0: [117 144 144 125 135 123 132 123 161 128 143  93 142 132 120 113 128  95
 109 120 109 142 134 156 135 120 143 116 137 123 108]
1: [122 137 172 180 237 173 150 157 207 192 168   5 173 166 185  85 117  85
  79 115  36 189 192 149 105 128 118  84 189 159  75]
2: [121 107 123 148 135 145 145 141 108 144 131 120 121 147 136 131 107 144
 144 125 129 127 138 112 118 127 126 124 119 147 113]
3: [106  82 128 160 124  93 148 146  85 124 103 159 121 154  84 179 105 108
 129 129 126  92 136 150 103  96 126 152  63 136 151]
4: [130 106 123 148 147 142 139 147 117 166 139 126 138 156 148 130 112 147
 122 125 123 126 140 113 116 122 131 122 122 154 118]
5: [128  91 115 161 132 121 148 137  81 151 107 168 131 153 107 176  94 137
 136 134 139 118 145 125  94 117 129 156  98 148 139]
6: [139 108 105 148 160 171 120 140 125 168 138 137 143 140 180 126 115 168
 136 128 125 152 132  98 127 139 122 129 136 150 125]
7: [142 211 172  81 154 155  90 126 224 113 148  33 143  97 165  48 166  81
  89 113  82 165 134 138 173 124 147  92 212 121 106]
8: [155  10  66 213 122 118 167 145   0 182 107 255 118 206 138 223  76 234
 175 147 182 125 123  64  60 132  82 190  30 172 127]
9: [ 97 159 167 108 139 134 149 133 186 103 122  48 140 135  97 105 127  28
  78 105  85 123 150 193 121  87 138  93 143 107 120]
10: [160 225 119  29  56 132  54  84 160  62 127 143  89  29 143  60 197 156
 151 134 171 110  61 113 213 170 151 146 182  75 161]
11: [122  97 108 129  73  82 152 113  60  84  83 203 107 123  53 185 105 114
 155 129 172  77 107 139 104 120 131 169  49 102 166]
12: [115  65 115 176 144 108 188 156  79 148 111 144 133 176  98 174  78 137
 112 128 123 122 145 142  85 101 111 148  71 145 132]
13: [134 162 130  97 124 125 122 121 154 102 129 111 116 101 115 100 143 115
 125 128 129 118 119 129 151 130 138 122 168 116 122]
14: [113  89 119 172 171 138 160 148 107 167 136 118 149 177 121 163  75 141
 119 120 113 138 148 136  81 105 111 116 113 150 120]
15: [135 137 117  92  85  95 119 107  97  75 103 187 117 100  85 138 144 124
 149 128 168  97 114 116 140 129 128 141 108 104 162]
16: [158  75  93 159 123 131 124 142  67 164 115 193 134 145 156 165 114 194
 175 142 167 119 128  81 124 139 115 151  87 150 138]
17: [103 170 154  61  60  79 133  88 144  57  96 133  86  79  49 112 141  83
 136 123 162  80  90 160 161 109 162 141  98  61 170]
18: [135 130 100  94  67 111 102 107  69 110 112 211 106  97 127 158 125 170
 156 142 185 107 113  98 146 144 130 174  93 116 156]
19: [ 84  80 152 156  91  61 192 136  53  82  85 167 138 146   4 206  94  65
 109 118 168  69 127 180  66  87 127 162  37 100 165]
20: [174 169 134 130 251 227  85 141 240 205 216  30 171 130 255  26 155 181
 122 130  54 233 150  79 180 176 112  69 255 176  60]
21: [115 216 157  41  77 103  82  97 182  40 118 104 101  55  79  84 173  67
 116 123 146  93  98 160 179 132 168 135 153  68 150]
22: [104 240 157   4  35  72  96  69 175   2  97 111  99  27  26  88 177  44
 112 106 174  64  96 197 185 110 180 126 148  39 169]
23: [136 182 177 121 193 168 127 125 229 131 167   9 161 119 156  61 147  61
  78 112  57 170 155 169 134 121 139  81 193 128  82]
24: [ 85 135 117  75  27  57 151  95  92  42  72 180  87  87  12 170 135  73
 132 122 191  58  97 181 121 101 140 174  70  73 187]
25: [100 100 102 108  43  54 166 106  34  61  66 223 103 108   0 206  90  99
 138 121 212  43 102 157  92 101 125 183  19  75 193]
26: [140 245 155  24  93 148  50  93 207  70 149  87 103  42 131  49 191 108
 129 130 143 132 102 143 217 162 162 107 189  94 146]
27: [166  87  74 144 143 135 109 134  82 163 127 206 114 150 188 151 118 234
 173 156 165 139 124  73 130 158 109 162 126 167 129]
28: [117 118 131 134 130 121 146 137 128 132 115 115 131 132 110 137 118 108
 133 126 117 121 138 151 101 112 129 126 118 123 121]
29: [157  85 108 182 189 178 121 148 125 209 149 144 154 172 236 131 106 224
 148 130 110 190 147  66 130 161  97 123 163 189  97]
30: [153  89  91 169 154 161 131 138 106 182 139 157 137 163 195 138 116 214
 152 143 126 157 142  92 130 150 102 152 135 173 108]
31: [ 68  60 124 159  76  68 182 154  33 103  85 182 114 168   7 213  62  73
 130 124 159  62 138 175  66  64 119 155   6 110 163]
32: [133 255 169  29  97 141  86  95 232  63 150  52 104  39 140  36 190  52
 111 123 120 127  90 157 205 145 181 118 208  80 139]
33: [125 168 164 135 200 149 132 145 234 151 164  33 149 130 161  75 132  72
  85 130  57 175 150 165 133 126 133  77 186 135  88]
34: [144 154 100  80  22  85 104  78  45  88  82 245  67  74  89 162 150 167
 189 142 212  68  87 102 167 149 147 168  76  95 191]
35: [149 197 159  94 154 168  81 124 238 107 149  26 145  92 174  43 178  84
  95 113  84 169 141 143 177 146 148  70 220 125  87]
36: [155  59  78 184 123 111 148 131  26 163 121 217 121 175 145 181  99 206
 168 147 176 116 123  82  90 153 103 165  86 158 127]
37: [102 153 161 126 140 109 128 137 164 101 123  74 132 116 112 120 137  74
 105 116  95 134 141 168 129 116 148 104 132 119 125]
38: [160  13  91 255 239 190 188 200  96 255 163 119 172 250 237 170  63 208
 131 134  79 210 187  71  53 126  84 132 124 231  78]
39: [167 192 125  86 161 183  73 123 213 150 172  55 141  91 226  56 170 156
 140 122  96 184 121  94 171 169 143  92 226 135 101]
40: [109  75 119 159 145 136 167 145  86 149 114 135 138 167 117 162  95 134
 130 131 120 136 146 126  88 110 106 137  98 149 124]
41: [174 197 123  46  82 126  47  94 168  82 142 148  92  45 163  66 190 170
 156 133 173 123  82 103 201 176 151 142 176 100 152]
42: [104 174 170  94 123 116 122 114 188  92 122  78 139 107  90  98 151  59
 102 109 111 118 126 170 150 108 146 102 163 101 122]
43: [147  77  83 106  47  91 132 117  21 100  85 252  93 133  94 185 106 205
 188 128 216  76  96  94 115 145 117 187  54 121 174]
44: [100 140 144  98  79  83 147 103 119  64  84 136 115  88  45 133 145  71
 124 120 148  73 116 148 127 108 148 136  94  86 157]
45: [158 240 143  23 105 140  50  86 211  89 163  74 115  36 180  25 203 122
 128 109 130 161  98 108 225 165 150 107 217  96 124]
46: [123 163 154  96 126 108 109 117 150  85 131 101 115  93 102 113 152  95
 123 122 123 120 134 157 150 123 143 122 143 106 142]
47: [131 178 154  89 128 140 108 114 199 116 141  67 132  87 152  73 154 103
 108 115 104 151 137 149 164 137 153 104 188 106 117]
48: [182 191 117  66  82 131  50  83 134  87 132 172 104  59 157  92 185 194
 166 143 177 130  92  97 197 180 132 139 155 113 140]
49: [189 101  91 183 232 228 110 155 165 251 194  99 157 182 255  87 119 230
 148 159  82 211 155  41 126 182  90 106 210 208  57]
50: [ 55  69 171 170 146  79 216 158 116 111 117  82 152 180  26 170  89  26
  66 107  83  96 160 208  41  53 126 124  65 111 131]
51: [175 156 116 125 184 204  91 135 184 188 188  93 142 137 255  71 153 203
 138 149  83 192 134  69 168 171 108 106 203 176  91]
52: [138  88  70 151 102 117 130 118  52 138 116 215 108 149 136 176 112 204
 162 142 180 113 116  72 122 154 114 159  74 131 152]
53: [125 128 124 119 125 115 119 125 116 125 120 136 125 120 122 141 131 131
 119 132 148 116 118 146 121 113 130 124 106 123 137]
54: [121 151 132 114 105 105 120 116 138  81 107 135 116 111  89 134 142 108
 125 115 135 117 126 143 129 128 141 133 117 122 132]
55: [117 167 185 141 214 184 128 154 241 141 163   0 160 141 166  65 146  61
  72 121  35 184 159 159 142 119 132  67 206 139  75]
56: [136   1  54 204 102 116 170 159   0 194 104 255 116 196 131 243  76 236
 189 152 188 103 110  52  66 138  74 192  22 172 144]
57: [139  87 142 203 249 200 153 189 180 220 170  79 176 196 210 120  92 152
 103 130  53 189 186 123  88 127 114  87 159 193  71]
58: [178 205 115  44  76 136  54 100 148  87 126 138 100  54 185  75 187 172
 164 125 175 146  76  91 221 171 151 144 174 110 149]
59: [125 164 143 100 129 136 110 129 156 114 140  91 134  99 116 105 144  93
 108 120 100 142 116 147 151 112 130 122 139 117 133]
60: [119  52 105 205 154 109 188 146  74 156  96 173 132 188  98 206  71 148
 137 138 119 124 155 129  48 110 110 139  63 151 114]
61: [117  83 126 187 208 161 169 171 145 190 162 103 149 176 184 143  98 134
 102 119  82 173 161 117  93 110 106 106 113 155  93]
62: [103 185 162  81  75  80 113 102 138  51 101 104 117  85  62 102 160  64
 119 114 136  91 105 162 144 107 147 130 133  67 161]
63: [ 70 177 220 136 207 136 152 147 255 111 157   0 177 139 111  74 145   0
  40 109  25 167 176 212 115  79 156  66 182  96  93]
64: [144 109 129 192 237 192 149 169 196 207 175  25 183 179 224  96 113 148
 105 136  46 213 168 116 107 147 118  76 194 176  45]
65: [177 166 107  94 117 147  79 107 133 129 154 154 120  87 186 107 154 196
 156 144 156 147  97  83 172 178 126 122 173 134 128]
66: [109 159 124  95  69  89 116 104 107  90 105 149 114  88  66 128 129  98
 126 122 167 101 107 139 135 121 135 146 121 108 142]
67: [109  24 107 211 163 105 182 159  45 184 110 182 126 208 109 198  74 167
 135 130 128 119 150 108  59 105  95 161  57 175 128]
68: [126  58  77 128  61  69 140 125   0  99  81 255  96 131  52 218 106 180
 167 139 227  68 105 109 118 129 111 203  19 121 194]
69: [129 178 117  81  94 119  96  89 133 100 123 133 101  83 126 112 163 127
 132 146 163 114  92 123 152 145 139 133 143  96 142]
70: [196 112  75 100 102 160  76 106  93 161 143 223  95 102 208 108 163 255
 181 145 177 147 101  36 171 195 110 152 157 165 127]
71: [139  76  91 176 140 143 117 140  77 193 120 181 126 166 167 157 107 210
 163 139 149 139 134  74 104 151  87 147 108 169 123]
72: [ 85 119 171 168 208 142 178 171 161 160 149  27 163 181 111 122 104  60
  68 107  43 131 178 176  63  79 116  94 137 145 106]
73: [155 101  96 160 156 162 127 135 109 182 157 138 127 157 177 138 128 193
 153 145 120 169 133  77 140 164 108 121 123 181 106]
74: [ 33 151 214 179 180 107 181 161 212 102 126   0 171 157  53 115 113   0
  40 102  21 129 177 236  72  59 139  79 136  93  90]
75: [100 113 144 140 110  86 145 131 106 104  97 149 138 130  68 154 124 102
 116 121 139  86 124 156 104 111 136 151  92 108 140]
76: [ 98 149 193 143 206 153 161 163 242 131 152   0 176 152 113  89 120   1
  42 108  16 165 183 213 104  66 128  65 176 117  87]
77: [143 168 122  75  38  85 105  95 106  89  97 196  99  94  98 146 165 141
 154 131 206 108  91 118 159 146 136 156 121 111 162]
78: [ 78  67 152 180 149 108 208 155  95 129 114 120 144 194  60 179  72  76
  85 123  90 108 152 181  50  67 118 122  60 135 125]
79: [123 177 157  92 127 130 127 116 184 102 132  97 135  93 125  98 146  85
 113 117 117 130 118 145 158 124 145 108 167 109 133]
80: [134 142 119 115 139 162 114 145 158 152 142 115 139 125 155 105 128 135
 130 129 124 150 130 111 146 136 136 120 147 129 122]
81: [121  58 108 191 150 117 174 166  92 158 110 146 139 183 107 183  84 142
 125 131 120 126 147 126  70 110 105 137  66 151 136]
82: [157 113  98 105  79 102 100 116  62 109 106 223 101 105 118 155 129 187
 180 141 188  88  95  94 155 154 115 171 106 117 150]
83: [164  99  74 140  93 132 113 134  53 161 123 215 103 135 155 161 116 226
 171 146 190 137 113  67 132 164 111 155  83 151 134]
84: [138 115 123 127 126 135 129 144 113 147 119 138 127 135 136 147 113 139
 134 131 124 141 130 113 135 136 124 131 126 124 122]
85: [ 83 163 174  92  71  74 128 112 146  58 103 100 128  83  23 121 152  20
 114 101 123  83 123 195 136  94 150 127 124  83 156]
86: [146 118  99 124 104 125 118 115  78 137 110 195 113 123 138 148 141 176
 162 144 170 114 109 101 137 150 128 164 102 123 153]
87: [ 99  36 110 186 131 105 183 144  34 143 103 184 119 195  72 211  76 128
 143 148 150  90 149 141  61  95 107 153  51 137 145]
88: [129 175 120  69  71 102 105  93 121  79 111 166 101  78  90 104 171 120
 147 122 169  93 103 138 161 137 141 133 125  89 153]
89: [ 93  74 105 113  30  34 164 110  25  56  54 223 108 116  17 216  98 109
 157 135 213  35  95 155  92 103 129 166  26  84 200]
90: [ 75 114 168 134 110  56 186 150 129  94  85  93 142 150   7 164  96   6
  77 101 101  80 136 211  79  72 144 137  66  85 163]
91: [ 81 155 164 102  81  64 150 110 113  57  88 122 105 111   0 152 113  32
  85 108 154  70 118 191 113  76 149 131  68  66 156]
92: [ 84 123 163 143 155 107 174 146 149  97 130  77 152 158  73 138 118  66
  91 123  94 109 155 198 102  88 141 108 110 114 134]
93: [140  76  98 177 141 134 148 148  55 171 115 186 120 186 132 187 109 177
 143 139 151 123 145  96  91 137 112 142  98 154 125]
94: [120 148 129 101 111 119 132 125 142 110 137 110 123 120 114 111 129 115
 128 150 135 120 126 144 131 126 142 124 138 126 131]
95: [ 83   0  88 255 181  92 255 190   0 215 104 208 153 255  85 255  19 177
 131 140 114 117 172 123   0  85  74 158   0 193 127]
96: [162 128 107 113  95 125 109 120  95 121 123 172 105 107 127 143 141 174
 160 139 162 104  94 117 139 141 132 146 108 123 160]
97: [126  67 110 172 136 108 150 141  89 135 108 165 132 162 105 169 102 137
 136 131 136 123 139 116 103 106 110 154  83 136 139]
98: [107 125 135 122  65  77 136 116  74  77  86 162  91 119  37 168 115  84
 141 130 152  70 108 166 123 107 134 153  69  92 164]
99: [140 137 129 111 116 114  98 117 141 105 133 122 130 104 136  95 151 144
 131 136 129 126 133 109 156 149 136 130 148 126 135]
100: [ 94  67 134 187 142  96 189 147  71 146 119 149 131 190  82 183  75 111
 112 129 130 123 148 139  64 100 116 147  68 122 128]
101: [122  91 142 202 231 204 148 183 201 228 192  41 180 198 220 100 107 140
 107 140  35 202 178 108 103 138  95  75 194 187  60]
102: [133 154  99  64  37  97  86 102  79  72  92 213 101  71  86 145 137 155
 165 124 213  79  90 118 156 141 123 162  88  86 176]
103: [106 151 158 124 143 132 127 133 160 117 151  75 138 115 126 110 125  95
  96 122 100 152 128 149 137 108 124 119 154 122 118]
104: [158 137 111 105 122 149  98 119 125 141 128 137 117 117 169 100 139 175
 148 137 137 135 101  96 153 139 125 135 139 137 138]
105: [153 108  94 120  96 115 113 117  72 152 120 194 116 146 146 148 137 190
 169 135 161 113 109  96 136 139 117 148  98 134 146]
106: [112 147 145 107  99  87 133 125 105  82 102 140 127 109  68 145 139  94
 120 127 146 101 110 152 129 120 133 141 105  97 149]
107: [163  94 101 161 156 157 124 142  93 175 152 158 126 158 194 146 102 192
 149 130 119 153 127  79 109 139 103 144 133 184 125]
108: [185  94  86 145 122 164 114 126  70 179 150 213 118 132 205 146 120 255
 178 150 171 161 102  47 136 162  90 137 139 167 124]
109: [166 133  82 132 140 156 101 120 119 165 148 161 119 123 200 117 137 208
 157 140 152 146 109  66 139 174 112 129 156 160 114]
110: [ 89 128 166 144 154 116 162 145 175 132 123  56 152 132  76 134 111  35
  82 118  77 131 161 194 100  92 136 100 121 118 120]
111: [117  87 133 170 165 150 149 147 150 163 133 102 158 168 136 138 113 131
 133 132 100 152 147 125 105 125 111 111 134 150 111]
112: [147 126 117 136 148 148 109 123 128 152 148 132 120 125 169 117 134 163
 146 140 127 151 131 100 149 141 121 130 136 145 112]
113: [163  88 120 201 232 210 137 161 159 237 179  69 177 191 246 117 109 186
 109 133  61 206 169  86 106 166 118  91 176 197  59]
114: [ 93 106 151 155 139 100 166 138 128 102 111 109 142 151  76 148 103  77
 107 112 130 104 149 162  92  91 137 120  92 113 133]
115: [158  82  81 147 117 127 132 127  49 176 122 203 109 145 157 169 103 215
 172 149 178 126 121  63 125 147  92 154  90 161 138]

[181 101 100 169 225 217 110 162 170 242 191 103 153 167 255  99 134 223
 144 139  74 223 133  55 142 173 104 101 195 197  55] 49 113
[107 185 183 120 192 156 132 132 226 123 146   4 161 125 139  73 143  33
  79 110  53 141 163 183 133 107 131  75 201 104  91] 23 33
[176 217 133  80 160 181  63 126 236 137 176  57 150  82 229  37 194 142
 113 122  96 182 132 100 196 158 151  81 245 139  99] 39 35
[140  88  91 146 128 120 137 139  82 150 104 184 119 140 134 169 118 183
 155 133 151 128 122  93 117 123  99 158  84 140 141] 16 105
[179  77 101 203 242 225 116 171 153 255 194 111 158 189 255 103 132 251
 144 155  70 227 152  42 123 182  95  85 190 226  55] 49 113
[ 73 120 171 156 167 102 178 146 155 129 129  48 154 160  92 142  98  32
  91 122  68 130 157 182  92  77 119  97 116 135 104] 110 92
[178 116  84 121 146 166  81 132 127 174 131 184  97 126 216 102 135 239
 166 142 146 158 112  58 165 169 125 142 140 166 111] 109 70
[113 215 160  37  58 100  83  91 194  51 128 101  97  41  71  78 165  45
 129 129 145  93  86 163 186 130 163 117 169  70 171] 21 22
[148 215 106  24   1  93  44  52 118  51 106 198  76  27 117  88 181 166
 169 136 210  81  69  96 210 169 157 163 154  72 174] 10 41
[ 69 124 168 128 102  67 176 143  93  77 103 115 139 140  14 174 107  24
  86 120 131  70 137 208  76  79 143 142  54  94 160] 90 91
[ 81 131 171 163 178 108 177 142 181 124 117  42 155 149  80 110 116  10
  81 105  60 125 172 181  98  82 121  98 132 112 109] 110 9
[102  92 139 175 156 114 175 161 123 133 126  92 149 168  87 161  93  66
  99 121  94 122 155 160  79  90 129 117  90 125 128] 114 92
[201 136  59 110  99 156  71 106  95 161 159 229 101 117 218 129 152 255
 193 155 190 154  96  15 181 185 102 149 146 150 139] 70 108
[131  83 127 132  88  93 159 131  59 107 100 198 107 132  53 173 117 118
 149 128 168  89 117 134  96 117 132 158  69 131 164] 11 3
[ 74 153 165  83  60  70 145 109 118  34  94 130 107  96   7 153 130  38
 106  90 168  59 113 200 131  87 146 144  91  59 177] 91 85
[133 157 116 109 105 121  86 122 121 108 121 141 114  93 128 108 156 126
 140 123 144 115 131 126 146 165 131 132 152 115 138] 99 69
[ 91 180 174 112 144 138 145 118 190  96 127  41 152 120  91  99 135  25
  84 114  86 130 153 196 132  93 145  97 159 102 119] 9 42
[136 143 114 102  76 108 113 102 108  92 113 165  99  94 105 138 142 144
 140 123 166 102 106 110 147 127 153 141 113 112 148] 15 96
[212 148  81  96 107 179  66 108 112 160 145 184 109 101 244 110 155 234
 190 135 182 160  93  51 186 185 131 142 165 142 137] 70 65
[ 97 117 163 175 193 141 160 150 181 148 141  41 167 163 119 121 108  65
  74 105  52 153 168 168  98 100 120 113 140 151  74] 72 110
[118 198 158  67  99 127  93  98 189  62 145  89 107  62 106  61 172  83
 118 111 140 121 120 146 175 132 160 126 169  85 141] 21 79
[ 78 120 175 187 228 145 191 184 193 154 136  14 171 181 103 128 106  36
  64 112  32 158 180 191  82  74 126  79 153 137  77] 72 76
[154  61  83 206 166 153 129 154  78 209 132 189 143 183 189 171 108 237
 163 140 149 141 136  58 107 158  95 153 102 176 113] 71 30
[164 171 120 109 141 171  89 116 178 144 162 102 119  90 204  70 172 155
 131 127 108 166 134  97 155 165 114 104 198 139 110] 39 80
[129  50 120 204 194 165 179 171  98 218 153 115 156 198 168 161  57 162
 109 135 105 173 175 110  54 117  90 115 108 178  98] 61 14
[138 122 122 101  55  79 130 105  52  85  86 212  99  94  60 185 135 140
 162 117 195  71  98 123 123 120 146 175  60 100 165] 11 102
[150  25  94 250 212 184 151 190  99 255 168 139 174 229 248 178  78 218
 140 148  72 186 178  72  74 132  74 124 134 225  63] 38 29
[162 108 109 188 212 199 126 175 179 228 179  73 172 191 222 109 131 171
 121 135  73 199 166  84  99 150 107  88 176 186  70] 113 64
[ 66 103 154 151 107  47 200 149  92  66  98 112 128 153   0 185  93  20
  96 108 126  69 153 201  76  72 133 132  56  94 146] 90 19
[117 205 157  50  94 110  94 118 183  59 123  86 121  69  90  81 155  41
 114 124 113 117 114 175 169 138 156 107 160  82 141] 21 42
[107 235 190  16  46  79  83  80 191   5 104  76 102  34  33  48 180  17
 111  88 137  76 101 202 191 118 179 115 154  38 176] 22 21
[135 251 158  32  92 142  57  85 225  37 143  47 125  28 132  34 197  68
 112 124 112 137  94 154 203 142 178  93 217  73 137] 32 26
[141  50  81 224 213 176 167 189 110 233 150 127 155 216 204 173  85 203
 124 153 100 175 166  91  76 133  96 135 123 197  94] 38 29
[102 153 165 109 121 116 141 125 157  91 121  85 136 122 104 108 118  59
  97 113 104 122 132 178 114 104 125 112 136 112 125] 37 42
[106 174 149  68  84  95 119 105 128  59 110 113 103  77  56 108 152  45
  98 114 140  94 108 171 145 106 154 128 116  76 153] 62 85
[144 171 147 106 140 163 107 118 186 138 155  58 136 112 163  77 150 104
 114 130  97 155 132 127 148 131 138  88 182 132 106] 47 7
[131 101 122 168 176 149 135 153 147 175 150 101 154 171 183 129 122 127
 117 134  98 162 156 121 110 135 119 108 148 165  95] 111 61
[ 99  65 120 168 121  89 179 152  79 133  97 166 137 162  58 177  96 107
 124 121 137  92 144 149  87 103 116 161  65 125 152] 3 100
[166 167 112  47  69 145  70  87 119  96 127 170  78  70 154  90 167 191
 168 129 182 125  76  96 195 163 149 136 153 105 159] 48 58
[139 170 118  68  74 104  92 111 115  73 120 169  88  70 110 105 160 142
 161 127 177 114  88 113 172 144 146 143 129  89 151] 88 69
[105 168 105  39   0  19 106  72  48   0  54 238  80  50   0 169 157  93
 168 128 241   9  56 158 146 105 168 179  48  43 223] 24 25
[174 151 121 131 181 194 101 136 180 191 171 106 134 131 236  76 145 199
 142 148  95 196 138  89 162 160 115 107 197 164  94] 51 39
[171  57  76 136 126 160 110 140  85 169 136 188 111 146 186 152 123 216
 180 131 155 149 119  55 124 159 109 147 115 164 124] 27 108
[104 187 194 108 169 143 125 129 224 116 152  12 163 101 118  65 138  32
  73 105  50 137 157 193 143 116 159  83 184 109 100] 23 33
[104   0 130 255 255 163 233 192 100 237 151  98 189 255 166 191  44 130
  90 141  58 160 208 137   7  77  60 115  92 202  72] 38 61
[ 75 126 178 153 164 118 182 138 192 118 128  21 167 149  81 114 118  24
  62 126  73 122 168 199  86  75 138 101 150 125 123] 110 9
[185  96  75 143 120 170  98 123  95 183 130 201 101 139 218 141 131 251
 184 155 183 166 116  33 157 182 105 154 120 169 126] 108 27
[145 146 140 138 187 167 113 147 204 167 160  59 149 150 199  93 125 117
 108 137  77 170 147 132 143 144 131  95 179 143  94] 33 80
[125 103 140 167 183 143 146 147 138 172 145 106 147 164 167 132 107 151
 131 122  91 155 155 122 102 118 115 113 127 159 112] 111 4
[102 117 168 168 213 158 152 163 195 157 157  27 179 174 137 132 103  76
  75 119  40 162 175 164  82  93 124  90 149 139  68] 72 1
[ 77 168 190  83  90  76 129 103 147  57  99 107 117  97  44 122 149  35
  95 112 124  74 134 195 116 109 156 127 112  77 145] 85 62
[ 73 172 178  74  62  31 140 100 115  13  71 120 114  87   0 141 143  18
 105 116 149  48 127 206 125  80 164 146  75  50 167] 91 85
[134  88 105 155  99 112 133 123  54 132 105 212 130 144 121 176 103 187
 152 132 171 101 116 104 117 143 102 163  81 129 154] 52 16
[136 255 144  16  66 122  46  73 189  38 132  91 105  29 135  44 217 103
 130 107 147 118  91 132 227 157 157 131 187  74 139] 26 10
[178 128 121 154 210 209 103 137 181 204 183  92 159 157 246  88 131 186
 141 137  88 208 138  70 148 165 116  91 204 183  87] 51 49
[146 225 157  21  55  97  81  88 188  44 108  98 101  40  83  58 188  79
 126 116 128 107  93 168 185 142 167 125 164  71 167] 21 26
[121 138 134 112 155 152 136 130 150 141 143 104 134 137 148 119 123 131
 110 131 126 155 123 127 131 125 123 113 165 133 116] 80 0
[127 113 138 160 162 155 151 148 151 161 139  97 144 150 143 121 116 102
 115 133  87 154 147 139 113 111 111 105 138 155  95] 111 4
[174 131 101 132 143 191  86 131 124 182 166 154 115 132 235 102 142 243
 159 154 135 177 122  58 168 184 114 135 171 174 107] 109 73
[152 156 132 118 132 154 104 124 156 146 151  99 124 112 173 103 147 144
 137 124 116 150 141 122 157 143 131 124 154 134 121] 80 112
[161 197 141  69 140 167  73 107 217 122 173  81 114  77 196  49 164 145
 127 121 106 153 111 112 192 153 138 100 207 122 120] 39 47
[ 85 129 173 150 168 114 164 133 174 131 135  54 166 152 104 124 118  36
  76 114  73 134 172 184 105  68 129  91 132 117  93] 110 9
[122 143 137 103 100 108 125 107 139 106 107 119 117 110 103 138 138 118
 125 130 145 117 109 146 138 128 134 138 116 115 145] 54 94
[167 107  96 129 131 152  99 124 104 159 134 177 120 117 186 132 125 218
 157 150 154 154 120  68 142 168 121 140 143 155 115] 109 27
[113 174 169  83 104 112 130 114 179  72 125  79 123  92  79  90 146  36
  90 112 114 112 131 180 130 113 158  90 149  90 132] 42 79
[105 160 140  31   0  11 108  67  54   0  57 238  51  33   0 169 156  91
 157 127 235  19  63 169 164 107 162 184  38  32 220] 24 25
[187 140  92 126 141 174  83 132 124 177 160 158 125 107 216  98 146 212
 164 135 158 158 118  52 162 191 124 133 160 172 121] 109 65
[ 87 158 177 124 163 133 154 130 192 107 144  34 152 145 102  99 133  43
  87 120  59 131 153 188 105  87 158  88 156 103 129] 9 110
[119  95 129 206 193 150 160 152 150 189 152  85 160 181 161 128  92 123
 103 133  81 153 169 134  73 118 116 108 124 168  96] 61 111
[ 81 151 163  99  53  57 147 104 107  34  72 136 108  95   0 155 157  33
 110 123 148  65 115 195 132  97 158 139  69  62 172] 91 44
[ 65  86 163 171 145  84 190 141 117 124 107  89 162 180  33 179  77  24
  79 117  86 107 170 197  59  54 123 121  68 120 133] 50 78
[181 172  99  76  95 156  75 103 140 135 149 169  94  74 206  90 176 229
 186 143 181 152  91  45 184 181 127 131 180 132 143] 65 48
[112 112 161 169 192 141 153 159 164 165 148  51 159 160 139 132 112  74
 100 125  70 160 160 154  88  95 111 100 144 148  85] 72 111
[113 110 170 194 234 186 168 173 202 196 167  19 169 190 177 106 108  88
  77 123  23 190 193 163 104 104 115  77 171 161  58] 1 101
[ 69 218 199  34  45  60 106  84 189   0  96  81 112  26   0 108 176   0
  83 103 140  63 113 233 158  86 165 116 127  31 170] 22 85
[ 71  44 125 168  92  54 201 137  26 106  69 195 120 180   0 218  64  87
 113 127 155  58 131 185  54  76 107 159   0 112 167] 31 19
[136 122  92  68  17  59  95  82  25  69  69 255  68  68  52 179 150 176
 168 125 249  55  64 113 152 141 132 212  53  83 211] 34 102
[121 119 123 112  95 126 133 134 107 110 116 140 126 133 113 162 111 113
 134 135 149 107 113 137 128 129 139 131 104 116 139] 53 28
[135 113 122 143 146 128 149 130 135 148 124 104 153 130 135 132 117 108
 124 126 103 144 138 145 110 117 125 111 123 141 133] 28 4
[174 195 121  84 119 163  66 102 165 126 156 134 121  85 205  71 180 178
 141 129 144 150  93  76 183 170 133 132 195 120 120] 65 58
[151 175 138  94 152 171 103 125 203 131 159  84 135  98 171  72 165 130
 112 120  85 159 118 115 174 150 136 114 187 124 106] 47 39
[119  14 102 255 248 172 198 199  93 255 155  89 174 255 204 173  65 176
 105 139  56 193 192 113  27 101  78 118  91 209  81] 38 57
[104  77 142 186 175 137 167 164 115 164 130 108 151 195 129 158 102 110
 105 117 103 121 175 148  69  99  96 112 114 159 103] 14 111
[152 147 115 124 154 149 111 147 182 153 155  95 130 128 176 100 143 143
 123 125 116 157 120 121 145 147 122 105 172 143 111] 80 112
[ 79  63 118 197 151  94 184 144  57 150 109 149 137 186  58 189  81 104
 118 113 119  91 154 156  60 102 119 141  62 137 137] 100 12
[139 117 130 169 195 191 128 162 179 178 179  70 141 160 211 101 114 145
 118 133  74 180 152 104 131 145 113 100 181 166  66] 64 101
[167 244 135  26 116 163  48  92 221 101 166  85 108  41 211  27 207 133
 142 129 123 164  87 104 219 176 156  95 228 133 112] 45 26
[182 164 118 100 127 154  89 118 167 127 159 122 115 100 193  82 161 174
 147 136 121 162 111  96 164 162 121 117 168 138 111] 65 104
[155 154 130 115 152 158 120 121 192 150 150 108 131 107 189  87 142 137
 116 130 112 178 134  99 155 155 128 117 182 136 106] 80 112
[188 113 111 166 214 219 107 148 166 219 196  96 145 160 255  99 129 229
 144 143  98 217 153  60 140 165 112 119 214 188  80] 49 51
[103 177 156  81  93  89 123  97 151  56 106 100 120  86  65 115 156  58
 111 125 137  88 128 174 143 109 150 131 135  86 156] 62 85
[170 178 131 101 130 184  74 119 199 144 168  73 120  93 205  58 163 165
 133 130 116 191 128  97 179 179 144  90 217 144 103] 39 51
[143   0  86 250 197 170 183 187  52 252 140 176 156 247 195 199  65 213
 149 146 101 179 168  62  57 132  78 147  93 219  85] 38 67
[104 181 165  84  93  99 120 103 157  70  97  98 115  92  64 105 154  55
 121 103 133  88 118 182 155 116 150 130 127  70 161] 62 85
[ 93 143 138  63  30  42 125 100  78  35  59 172  98  79   9 170 133  63
 124 115 191  49  94 171 140  99 160 160  72  54 184] 24 98
[176 194 107  74 121 180  62 105 187 125 177 123 113  71 227  47 174 185
 148 141 115 176 101  77 207 185 147 106 218 135 116] 39 65
